In the data rows, 50 means zero.
Some points, one per row:
(45 57 54 79 51 51 80 78 83 58 58 73 53 45 72 28 99 50 41 99 40 53 45 54 88 32 52 59 36 65 83 56 64 33 67 45 64)
(43 50 46 00 63 43 41 43 41 29 63 31 73 61 37 52 27 26 45 34 45 60 72 43 36 45 37 85 36 62 32 44 38 38 35 49 58)
(37 19 82 91 47 61 61 63 76 38 49 78 74 60 61 28 58 20 04 98 25 33 54 55 89 45 47 17 23 85 74 61 74 37 76 64 47)
(32 73 64 54 34 60 42 51 60 68 57 43 42 54 50 28 26 57 30 77 38 59 41 28 55 43 54 47 44 49 48 45 68 32 62 59 27)
(62 25 58 85 41 78 69 36 64 54 51 77 51 53 80 60 85 19 00 99 21 50 54 47 93 38 59 35 24 99 82 55 32 59 83 52 28)
(59 65 41 75 48 43 26 41 46 59 13 38 45 40 49 49 71 38 59 67 55 59 56 28 50 63 42 40 52 87 27 39 57 31 47 41 58)
(37 57 45 31 49 44 75 67 31 59 60 55 42 54 49 20 52 55 51 53 59 46 38 62 50 41 50 51 54 60 74 31 64 57 48 29 36)
(48 33 64 79 99 39 81 50 69 82 58 84 57 58 70 42 72 25 40 99 58 40 58 71 99 29 56 40 21 95 71 41 73 43 86 49 59)
(80 56 54 40 63 78 50 42 61 51 55 51 47 40 60 38 72 62 54 65 53 60 63 39 37 53 59 58 67 24 99 42 50 42 30 50 64)
(60 91 45 27 71 19 55 44 47 47 46 17 45 44 49 57 07 62 88 31 67 43 58 56 27 58 43 53 71 27 51 52 31 68 19 37 48)
(78 26 31 34 42 57 67 72 38 57 39 43 48 46 55 48 69 49 89 44 56 27 61 85 69 52 47 47 33 70 77 52 52 67 99 64 54)
(55 42 50 99 62 24 21 62 75 51 76 77 43 43 35 62 36 54 48 35 61 66 55 41 00 59 45 38 70 24 15 49 46 48 33 45 41)
(35 31 63 57 40 60 69 60 34 35 09 52 66 28 54 37 60 37 51 32 49 40 30 68 71 00 62 57 34 75 48 43 56 79 78 64 37)
(52 76 50 61 49 80 33 37 40 30 66 22 51 56 46 76 76 63 73 61 69 48 40 54 54 63 60 28 53 42 51 69 61 64 21 44 53)
(62 29 55 38 32 21 37 46 51 42 51 63 64 56 27 49 35 43 40 33 62 52 41 82 67 32 27 58 77 25 47 50 29 46 38 42 45)
(53 09 39 25 64 19 67 59 54 22 44 55 49 58 38 60 27 54 48 36 38 58 36 75 81 50 54 46 46 40 41 62 55 43 29 48 42)
(40 78 39 27 33 59 33 49 44 72 47 52 43 47 78 53 41 63 60 39 51 58 54 34 09 57 67 72 51 66 46 38 20 60 31 03 41)
(62 89 52 52 50 59 53 52 44 29 66 20 36 33 71 46 28 61 80 51 89 73 39 56 38 77 43 29 49 41 33 47 42 79 30 52 51)
(29 39 45 07 15 23 71 55 33 51 38 55 34 67 43 50 30 59 57 39 60 28 56 57 26 49 39 82 59 29 52 38 42 53 43 49 42)
(36 64 57 51 31 39 64 50 50 73 52 51 48 35 52 24 43 45 50 44 37 42 48 45 55 33 78 65 59 57 39 51 31 63 25 60 00)
(58 13 55 80 67 88 74 54 61 61 42 83 59 42 69 44 86 47 08 99 37 18 51 28 88 35 61 44 40 91 70 51 74 30 97 51 67)
(58 39 50 62 25 47 44 52 49 26 29 46 65 74 65 34 53 47 48 58 34 39 53 48 68 52 59 51 46 81 70 45 71 55 59 40 61)
(53 56 58 26 50 32 42 31 26 69 41 60 64 67 27 61 45 50 97 14 13 48 30 71 41 48 29 48 74 08 51 72 42 46 64 45 51)
(57 95 54 48 62 56 36 47 53 78 61 10 51 40 49 27 64 64 87 41 84 56 53 37 15 59 24 49 68 06 15 56 49 70 00 36 56)
(33 05 53 63 36 62 58 72 60 48 33 85 74 75 45 17 62 38 21 71 31 64 80 00 69 42 54 59 16 66 60 40 72 21 75 56 60)
(54 66 41 47 34 41 42 56 28 41 40 31 62 41 66 51 23 62 56 13 55 46 35 32 19 71 55 66 56 45 37 42 42 65 28 39 17)
(36 81 49 18 33 29 39 47 44 39 36 43 57 55 71 60 10 69 61 00 49 62 59 73 29 42 45 40 52 25 40 54 33 53 00 40 22)
(67 76 46 42 62 50 28 26 81 45 62 22 39 41 40 66 45 59 69 46 71 22 67 57 36 67 34 44 52 27 20 51 38 52 23 49 58)
(26 28 51 49 63 44 63 79 26 51 37 74 68 54 80 37 59 41 14 44 48 18 69 49 57 49 44 48 25 33 52 39 51 36 93 54 55)
(38 53 37 40 43 38 38 80 52 39 68 54 35 52 57 28 38 54 52 49 52 48 61 51 39 40 39 81 43 85 56 42 56 62 55 41 42)
(39 46 51 59 23 63 48 35 46 61 35 82 47 58 59 34 67 49 43 72 42 54 76 45 59 38 43 59 29 83 53 45 32 41 60 66 38)
(30 87 58 69 51 47 26 28 58 75 56 36 22 28 32 59 22 64 48 24 46 60 31 59 27 57 19 36 55 32 38 51 50 39 40 64 47)
(42 30 57 32 34 59 85 66 50 48 47 67 46 59 37 42 70 28 40 55 22 30 76 65 67 25 66 43 39 81 61 60 56 20 88 61 65)
(86 99 06 27 38 44 50 74 40 50 39 38 30 35 37 39 50 44 46 38 43 46 39 34 06 53 51 63 50 45 54 44 51 72 49 29 31)
(47 41 80 59 82 72 79 52 61 48 47 71 85 68 67 65 59 24 25 85 34 54 33 57 92 60 54 38 35 99 56 35 74 55 64 67 47)
(65 43 51 66 52 59 53 40 48 60 69 62 18 19 67 51 48 53 14 57 44 54 43 40 50 30 30 45 32 48 37 38 54 00 53 34 52)
(37 14 57 11 24 59 79 60 35 31 02 68 74 78 73 62 68 60 55 49 47 46 35 85 69 63 67 52 55 80 47 41 42 55 67 62 45)
(77 65 37 25 48 56 36 57 32 40 37 49 45 53 55 36 35 54 70 03 48 46 50 54 30 62 63 44 50 43 49 63 38 73 35 42 35)
(51 54 48 56 32 50 42 23 49 48 49 46 60 79 65 69 36 49 44 53 43 85 67 49 47 46 46 55 47 65 38 40 51 34 62 47 53)
Then 24 other points, each followed by its number:
(72 59 35 42 39 29 44 46 66 51 39 59 42 62 73 21 59 58 39 56 37 44 39 57 53 42 49 69 46 57 57 52 62 30 60 50 48) 0
(72 23 74 33 71 49 35 38 43 38 00 76 78 50 51 47 78 46 72 28 40 48 38 64 57 45 58 47 60 40 55 73 59 50 51 97 42) 1
(37 04 59 79 48 60 50 66 50 39 46 78 70 73 53 03 00 31 10 68 34 74 72 60 68 73 50 69 16 91 36 71 73 39 89 57 56) 2
(00 80 67 59 62 60 27 49 47 37 79 42 51 69 49 72 50 59 46 50 67 52 78 51 23 99 33 34 99 38 21 42 71 27 29 42 58) 3
(54 62 40 54 60 56 50 56 54 69 46 44 06 56 76 39 29 50 34 80 49 66 44 11 36 51 52 49 44 55 73 38 54 48 73 57 99) 4
(25 37 58 37 35 49 57 49 34 48 20 59 64 58 95 31 49 35 30 53 31 43 43 55 69 51 61 52 29 84 72 51 63 50 68 48 50) 5
(52 40 58 44 68 31 56 36 37 54 57 34 61 50 28 73 50 56 36 36 54 61 51 60 49 76 32 61 67 26 28 47 59 46 22 49 31) 6
(48 34 57 30 48 48 62 62 45 25 44 67 72 36 93 32 64 51 54 53 42 54 54 68 35 69 58 48 47 39 59 69 56 46 55 47 39) 7
(33 82 52 75 39 54 34 34 51 77 58 38 48 12 51 43 37 72 62 39 51 57 30 31 23 17 33 43 42 58 55 51 40 33 36 55 61) 8
(58 63 42 23 54 60 52 48 38 50 58 21 71 41 22 78 69 52 97 47 00 39 29 54 38 59 51 45 53 51 37 58 61 68 25 47 68) 9
(51 14 56 71 74 80 74 55 61 63 41 81 77 64 70 40 77 24 31 49 41 48 48 42 95 31 59 36 34 94 61 56 75 62 99 58 52) 10
(51 43 49 32 71 31 43 42 59 46 52 52 48 46 22 46 44 61 84 36 52 35 32 67 48 84 41 59 82 09 47 61 48 60 62 49 44) 11
(62 40 35 30 57 48 56 51 44 63 38 47 35 34 62 24 65 44 54 26 32 45 44 37 25 64 71 85 44 49 40 53 52 52 62 48 47) 12
(60 22 72 60 54 42 48 46 71 63 68 63 65 40 61 45 80 41 22 96 50 12 57 39 80 38 65 29 31 75 60 52 62 42 76 60 53) 13
(40 60 58 81 66 80 41 49 39 53 43 40 11 35 63 45 30 63 38 60 39 60 48 32 34 34 56 60 49 47 59 32 18 30 41 39 60) 14
(61 36 28 44 55 61 87 75 51 44 53 65 94 52 63 72 87 44 56 11 37 24 41 67 82 57 97 27 26 69 52 57 38 86 58 63 61) 15
(43 64 51 53 56 63 52 48 53 62 52 10 19 52 37 45 37 48 57 43 51 66 50 29 19 60 36 50 47 59 51 39 56 44 30 34 63) 16
(70 60 38 87 41 70 51 36 52 70 56 23 28 40 70 48 50 62 43 89 32 34 76 18 56 29 62 53 34 42 48 40 37 56 59 45 50) 17
(47 35 31 16 33 26 39 61 62 48 33 28 41 40 40 37 10 68 60 00 61 63 49 64 00 44 70 00 47 20 50 40 27 32 41 39 49) 18
(55 46 39 61 50 07 28 43 14 63 56 51 43 49 43 58 27 56 46 42 51 41 58 42 40 67 13 63 72 37 32 31 49 44 39 51 47) 19
(44 60 00 70 57 56 31 30 59 65 44 70 00 28 87 51 28 44 35 78 28 43 35 11 46 56 43 62 56 30 51 36 61 43 50 33 43) 20
(36 62 37 21 22 67 69 60 48 51 46 53 47 33 39 82 30 58 66 31 77 52 00 54 49 38 94 52 53 40 68 51 28 61 58 41 40) 21
(38 91 71 32 26 28 46 41 38 47 48 39 44 64 45 38 21 56 85 26 60 54 28 54 57 40 34 62 53 32 44 64 38 81 45 48 67) 22
(41 22 62 72 51 65 42 34 51 57 47 69 54 67 54 41 49 47 32 81 21 26 47 40 82 65 53 82 20 80 78 54 56 06 88 61 54) 23
Which two of these numbered points are nearest to each point below, looking only along the 6 directions in which the first points spread most? Their numbers follow each, nearest first.
(55 81 27 40 12 38 63 71 54 51 44 31 10 39 46 60 30 16 57 23 52 64 19 51 35 28 48 27 62 59 46 37 20 49 37 24 00) > 21 22
(46 96 82 35 39 15 53 54 45 44 66 44 60 57 22 33 38 65 65 24 61 43 36 49 25 61 38 57 89 46 35 54 33 68 34 48 32) > 22 18
(58 78 61 63 57 04 51 49 52 31 68 22 00 36 34 73 33 74 58 79 78 63 63 77 55 76 54 50 37 21 36 60 44 48 31 61 70) > 6 11
(37 00 48 70 42 49 47 63 28 71 20 64 65 57 59 39 49 33 23 62 31 46 47 43 87 32 40 43 42 82 92 42 61 42 78 58 69) > 23 10
(72 39 52 29 74 23 47 53 49 48 57 74 77 51 14 39 21 45 63 00 62 20 49 99 55 62 41 46 99 36 61 46 51 48 49 61 09) > 11 22
(69 66 59 86 51 45 52 22 58 25 76 77 57 57 19 76 70 32 45 87 72 36 46 47 80 00 32 27 52 50 80 74 55 40 52 63 58) > 13 0
(50 54 61 45 46 42 61 31 58 56 50 53 67 41 33 51 43 33 47 39 55 36 38 61 60 39 34 51 51 45 29 56 42 33 57 33 43) > 6 7
(12 28 54 76 29 56 55 61 48 52 23 87 55 98 62 46 48 30 13 66 20 66 55 77 68 40 40 43 32 89 60 59 55 22 59 63 45) > 2 23
(30 27 64 47 35 48 45 55 57 58 54 68 52 48 34 40 38 51 23 42 53 40 52 40 63 55 34 65 22 54 48 35 76 30 62 57 47) > 0 2
(47 54 49 75 48 58 40 45 58 68 69 62 22 48 56 42 76 36 00 25 38 76 51 15 48 58 58 53 56 43 46 26 48 44 62 45 54) > 20 14
(57 51 59 67 00 56 48 59 32 62 55 45 50 47 41 47 70 51 44 69 49 30 50 52 66 56 56 42 55 73 62 55 64 00 57 56 68) > 0 4
(10 02 68 54 62 59 75 45 45 28 23 99 79 45 34 30 42 40 23 31 23 52 42 53 68 63 54 53 37 36 55 44 59 18 64 62 55) > 2 23
(41 53 28 35 37 54 52 66 45 38 45 63 51 45 61 10 18 59 45 17 58 59 52 41 50 34 53 62 40 36 67 36 30 42 37 32 33) > 12 0
(59 42 25 45 58 44 46 45 43 44 65 49 51 31 34 53 50 66 57 40 58 33 45 53 30 67 62 54 50 09 51 54 28 49 59 45 44) > 11 19
(71 29 47 43 49 56 94 75 46 42 45 40 68 41 71 75 99 27 58 29 54 33 30 74 93 73 71 35 41 69 47 60 53 83 84 51 55) > 15 1
(58 48 69 59 79 65 32 43 53 71 45 55 33 49 92 43 17 49 45 58 44 35 62 23 57 61 53 70 58 74 63 35 64 47 61 52 52) > 17 4
(62 43 58 41 58 54 20 40 66 50 51 35 36 49 49 67 61 59 58 30 57 64 68 42 27 50 47 60 49 24 30 44 43 40 25 43 64) > 3 16
(55 49 70 63 51 30 40 27 50 45 71 46 75 99 19 37 40 47 71 87 62 54 42 68 71 44 43 47 75 53 26 75 67 58 54 69 61) > 1 6
(28 47 29 43 76 22 26 40 43 42 49 42 49 47 34 69 48 63 46 42 48 70 52 49 20 45 21 53 64 45 43 53 40 28 44 43 29) > 19 6
